One turning vector, and how many ticks it has turned
The counts run from 0 to 426.
[ 18 -17   1   0  13 -11  -4  -6 -18 -12   8  -1   6   1 -18  -7  -5 -14
   6  14  -1  13   9   2   7   4 -14  -8  -4   6   8   0   0   5   4   5
   8  -5   1  17   5   5]
124
[  1   6  -9   6   3   2  16   0  10  -9  -5   6  18   3 -16  -8  -7 -21
  -4   5  -3  -1   5   7  -1  -5   1  -1  10 -15   4  10  -7  -4  -5 -17
 -13  -3  12  -5  17  -2]
154
[-12  -2 -10  -2 -12   8   3   9  16 -10   7   1   9   9  -3   2   3  -8
  -1  -8  -3  -2  10  -4   2 -13   5   7   8 -22  11   5   6  -6   5 -20
   5   1   6  -6  10  18]
2
[  8   6  -7  -4  -1   0  -8   6   3   5  10   4 -10  -6   2  18  23   8
   1  12  -6  10 -18  -7   4 -11 -15   1   4   6  -2  -9 -15   7  -1 -15
  11   4  -1   1   4   1]
362
[ -1   0  -4  10  27   2   7   4   6   0  -6   3 -11   4  -9 -13 -21 -16
  -5  -7   2  10 -11   0   3  -2 -11  -8  10   5   6  -6  -6   9   5  -1
  -4 -15   5  10  -4   6]
86
[ -4  10  -5 -12  -1   5 -28  -2  22  14  -5  10   8   3  -4   6   2  -3
   1   2   3  -9  12  -3  -1 -14   0  -2   5  13  -4  -3  -4  -2   2  19
   9  -2   4   0   2  12]
174
[-13   3  -9  -1 -12  11   3   2  13 -14   4   0  12   7   1   3   2  -9
  -2  -8  -5  -2  10  -7   0 -15   7   9   8 -19  10   8   4  -4   1 -19
   2   0   5  -9  14  15]
1
[ -5  -4   0   2  -8  -7 -19 -10   1  -9  -5   2  17   5   8   9 -10  -3
  -5   9  -6   3  11   0   0  -3   4  15  12  15   2   1 -26  -8  -6 -11
  -4  -3  10   4  12   7]
286
[ 17  -1  -1 -15   0  11   5  -5  -9  -3  13  10 -11  11  -5  -4  -4 -21
  -5   5  13   4  -4  15  -2  -5   4 -13   5  -3  -3   0 -16   6  -3  -5
 -11  -7  18   2  -2  -6]
192
[  6   2   3 -10  -2   3 -11  -5   4   1  -1  -2  -3  -1   4  -4   5   2
  -8  18 -19  -3  -7   8  -2  -6 -17 -13  -1   8   2 -19 -21   6 -14   8
  -3 -11   1  -9   6 -16]
60
[ 16   0   1 -15   2  15   6  -9 -11  -4  13   6  -9  13  -4  -7  -4 -19
  -9   4  10   3  -3  12  -8  -7   2 -15   2  -6   0   1 -15   3  -3  -1
 -13  -9  12  -2  -1  -7]
193
[  1  10  -4 -17  -5  20  -9 -14  -1   1  13  12  -4  18   1  15  -6 -13
  -8   2  12  -4  -5   8 -18  -9  14  -2   7  -1  -2   7  -6  -2   5  -2
  -1   0   4  -1   5  12]
39
[  8   1  -3   3  16   3  16  12  -2  -8  10   0 -21  -2  -7  -2  -2  -9
  -2  -2  -2   9 -14  -8  11  -5 -10  -9   2  -4  14  -4   3  20  13 -13
   6  -8   4   3  -1  11]
229
[  3   9  -9  -9   3   9   0  -4   6  10  17  10  -8  21  -6   9  -6 -12
  -9   1  16  -3   0  18 -10  -5   8   1  13  -4  -5  -3 -11  -2  10 -11
  -3  -3   4   6   0  12]
42
[-10  -3  -3   5  -5 -11 -15   1   6  -8   5   0  18   7   7   8   1  -5
  -3   5  -4  11  10  -7  -2  -7  -1  12  12  -4   7  -1 -23 -17   1 -20
   0  -3  10   3   9  16]
289
[  4  -5   2   8  15   6  14   5  11  -6  -1 -12  -3   7  -6 -13 -16   8
 -13 -11 -11   6 -11  -3  -1  -7  -5   2   6   8  13  -9  -1   6  16  -3
  -8 -11 -10   8  -2   8]
382
[ -1  -6  -3   0 -14  -1 -14  -5   8 -11   5 -10   7   1   9   7  -2   7
  -7   2 -11  -7  19  -8  11 -10   0  21   5  17   6  -5  -7   9   3 -11
   6  -3  -3  -5  12  12]
137
[  4   3  -3  -2   7  -1 -14  -2  10  14   3  -2   8   6   0   2  13  11
  -5  11  -8  11 -10   3 -11 -13 -16  -7   1   9  -4 -18 -23 -13  -6   4
  -4  -5  -9   7   0  -5]
355
[  4 -15   2  -3  -3  13  -2   3   1 -11  -3 -13  -7   1   9 -20   0   5
  -3 -16  -6  14  -4 -18  12 -18 -13  -1  -2  10   8 -14   2   5  -4   6
   0 -11   1   3  -7  -1]
95
[ 13  10 -10   3   7   0  -9  -2  16  13  -7   1  18  -5 -10 -12   5  -8
   0   3   3  -2  14  -3   7 -19 -11  -3  -2  17  -9  -2  -8   1  -7  10
  -8  -8   8  -1   8  -9]
21
[ 13   3  -2 -10  -4   5  -1   6   7   5  12  11  -3   5  -6  10   9  -7
  -1  -5  20  10  -8   0   2 -13  12  -1  10   2  -3   6 -12  -3  14 -10
  -4   7  22   7  -7  13]
185
[  3  -1  -4  -6   3   0   3   4  14  -3   2   3  11   7 -25 -11  -6 -13
  -2  11 -10 -14  18  17  -1   0  -5 -13   0 -15  12  -1   7   3   4  10
   4  -6   2  -4  10   4]
306
[  4   3   1  -9   9  15  10  -2   2 -12  -6  11 -10  -1 -14   8  -7  -3
  -3  -2  -9   5 -31  -1  -7   2   5 -10  11   1  12   9   7   8  12   0
   4   8   0   3   2  14]
78
[  0   4  -3 -23  -9  10 -20  -4   2   4  14  15  -9  11   0  17   4 -11
  -1   4  12  -2   2   5  -7  -7   7  -7   4  -1  -1   2  -6   0   7   3
  11   3  12   0  -1  17]
36
[  1 -14  -9  -4  -4   3  -4  -8 -11 -13 -11  15  -1  -2  -9   5   6 -16
  12  -1   0  18 -15   3   8  -4 -10  -2  12  -5  -4   8   3   0 -19  -9
  10  11  11  10   5   0]
258
[ 20 -15   2   0  11  -7   0  -9 -21 -14   6  -2  10   1 -18  -8  -4 -11
   6  11  -3  14   4  -2   2   1 -11  -7  -5   2  11   4   4   2   6   4
   3  -2  -1  18   6   4]
123
[ -3   9  -3 -13  -1   9 -27  -3  20  11  -4   7  12   4  -4   2   3  -2
   0   2  -1  -7  12  -6  -6 -13   1  -8  -1  10   1  -2  -1  -5   2  24
   8  -3   4  -2   3  11]
173
[ -3  -8   5  -5 -17   2 -11  -1   8 -16   6  -9  13   3   8   9   0  13
  -6   0 -12  -2  12 -12   4 -12   6  16   4   8  13  -1  -4  -1  10  -9
   7   2  -2  -2  10  18]
139
[ -1  -9 -14   0   8   1  -4  -6 -13  -7   0  12   0   7 -14   0   1 -24
  14   4   5  17  -2   4   1  -3 -18  -5   5 -14  -2   4   8  -2 -12  -6
  14   0   0  12   8   6]
262
[  8   8  -9 -11  -4  26  12  -1   4   3  18   0  -6  16  -2  -6   2 -12
  -7 -10  17   0   0   2  -6 -22   7  -2   1  -9  -1   1   3   4   6 -10
  -9  -6   2  -4   2   6]
337
[  0   1   1  -3  17   5   7   2   5  -5  -5  14 -13   3 -18   4 -12  -9
  -2  -1  -2   7 -26   5  -3   6   0 -14  14  -2  10   2   2   9  13   2
   6   2   5  10  -2  17]
80
[  5   5  -7   1   5  -4 -14   1  11  16   5   1   3   2   1   5  13   9
  -3  11  -6   9 -10   4  -5 -14 -19  -3   5  12  -8 -19 -26  -7  -7  -1
  -1  -5  -5   7   1  -6]
356
[ -1   8   2  -9   3   5  -9  -7   5  -2  -5  11   4  -1  -2  20   4   7
  -5  14 -17   8 -29   2 -18  -1  -4  -8  10   4   6  -2 -14  -6   1   1
   4   8  -5   2   6   5]
216
[ 14   0  -3  -9  -8  12   4  -4   7   5  12 -12  -2   8   1  -6  10  17
 -12   5 -10  -7   0   8  -1 -20 -10   2  -5   9  -2 -19  -7   8   0   2
  -6  -6 -16  -4   4 -11]
204
[ 10  -5   4  -6   8  16  14   2  -8 -18   4  -6 -18  -1  -4 -11 -10  -7
  -6  -5  -8   3 -14  -8   7  -5  -5 -11  -2   1  17  -1   8  22   8   0
   1 -10   0  -1   0   4]
232
